Look-ups in named tables: a row name and a column name give one cell, copied from the table.

Table bam
columns: poze, tasuva, legad
gigotor: [5309, 7772, -238]
mefovu: [-2617, -5943, -6779]
totolob: [4011, 9713, 8779]

What is the legad of mefovu in bam? -6779
What is the tasuva of mefovu in bam? -5943
What is the legad of gigotor in bam? -238
What is the tasuva of totolob in bam? 9713
What is the poze of totolob in bam? 4011
What is the legad of totolob in bam? 8779
What is the tasuva of gigotor in bam? 7772
What is the poze of mefovu in bam? -2617
Which row has the largest poze? gigotor

bilodug =
	levutu	doke	lumer
fus	-9.9	4.5	-5.5
gazufod	2.3	-6.2	5.0
sogu	-9.5	1.9	9.4
rab	0.7	-1.4	0.1
bopubif	-0.1	-2.8	-1.8
vekug	0.2	-3.5	-2.0
relu	-4.6	-6.8	-0.3
rase	2.5	-8.9	-2.6
nik	-1.2	1.5	-2.3
dunuse	-6.3	-3.5	2.0
zenu	-3.4	-2.2	-0.3
kazi	-1.0	-1.4	3.7
sevika	0.4	-3.6	-2.2
kanonod	-3.5	-0.6	-1.4

levutu of kanonod = -3.5
lumer of relu = -0.3
levutu of fus = -9.9
levutu of sogu = -9.5
lumer of dunuse = 2.0
doke of fus = 4.5
doke of sevika = -3.6
levutu of dunuse = -6.3
levutu of vekug = 0.2
levutu of kazi = -1.0
Which row has the largest doke? fus

tepiz.tsv
	vot	ret	vinuki
dil	43.25	30.91	65.68
mesu	69.47	46.27	52.75
tugila	74.83	34.09	72.99
belaluz	50.79	94.20	68.64
fazigo	77.89	49.71	45.77
vopig	77.02	80.28	63.12
napi	44.98	71.71	61.61
bur	60.47	24.70	77.90
fiv	72.30	76.48	59.24
bef	42.03	29.23	56.89
mevupu	43.35	39.90	66.92

bef, vinuki: 56.89
tugila, ret: 34.09
napi, ret: 71.71
belaluz, vinuki: 68.64
mesu, ret: 46.27
belaluz, vot: 50.79
fiv, vinuki: 59.24
napi, vinuki: 61.61
bef, ret: 29.23
dil, ret: 30.91
tugila, vot: 74.83
fiv, ret: 76.48
belaluz, ret: 94.20
vopig, vot: 77.02
fazigo, ret: 49.71
Which row has the largest vot? fazigo

nof:
,dugu,betopus,kibo,dur,dol,musefo,bil,ver,lirar,vokidis
zef,39,72,42,51,51,56,46,56,27,73
gazuf,44,53,37,56,42,39,26,35,30,51
mupiv,33,50,39,28,45,58,56,50,34,49
sos,49,61,41,69,44,37,20,39,28,61
desa,41,50,53,54,40,18,32,62,42,57
lopetod,24,48,37,21,41,40,59,55,36,53
dila,48,74,41,64,52,59,33,46,23,71
fulik,29,50,41,38,39,22,44,56,38,57
ton,52,60,57,51,54,72,47,62,36,57
zonag,30,71,41,39,49,47,55,64,29,75
faz,57,64,59,73,50,43,25,61,36,65

What is the vokidis of fulik in nof?
57
What is the lirar of zonag in nof?
29
What is the dur of lopetod in nof?
21
What is the lirar of lopetod in nof?
36
What is the musefo of zonag in nof?
47
What is the betopus of zonag in nof?
71
What is the dur of zonag in nof?
39
What is the dugu of zef in nof?
39

setad:
         mubus  monala  zodin  tas  bod  lorini
ves        142     108    118  126  120     130
kibapul    183     142    111   69   81     106
kedu       130     121    104  133  130     145
fab        146      50    172  110  209     110
rak        118     106    112   88  157     131
tum        153     150    137  156  101     127
magusim    155     146    155  158  114     136
zivap      127     146    102  161   83     118
potok      155     149    153  159  122     139
veron      142     213    106   99  145     132
rurat      149     120    156  136  147     131

What is the bod of kibapul in setad? 81
What is the mubus of veron in setad? 142
What is the tas of ves in setad? 126
What is the monala of kibapul in setad? 142
What is the lorini of ves in setad? 130
What is the tas of zivap in setad? 161
What is the monala of rak in setad? 106
What is the bod of zivap in setad? 83
What is the tas of kibapul in setad? 69
What is the zodin of potok in setad? 153
What is the lorini of rurat in setad? 131
What is the monala of veron in setad? 213
What is the monala of fab in setad? 50
Row with the largest tas: zivap

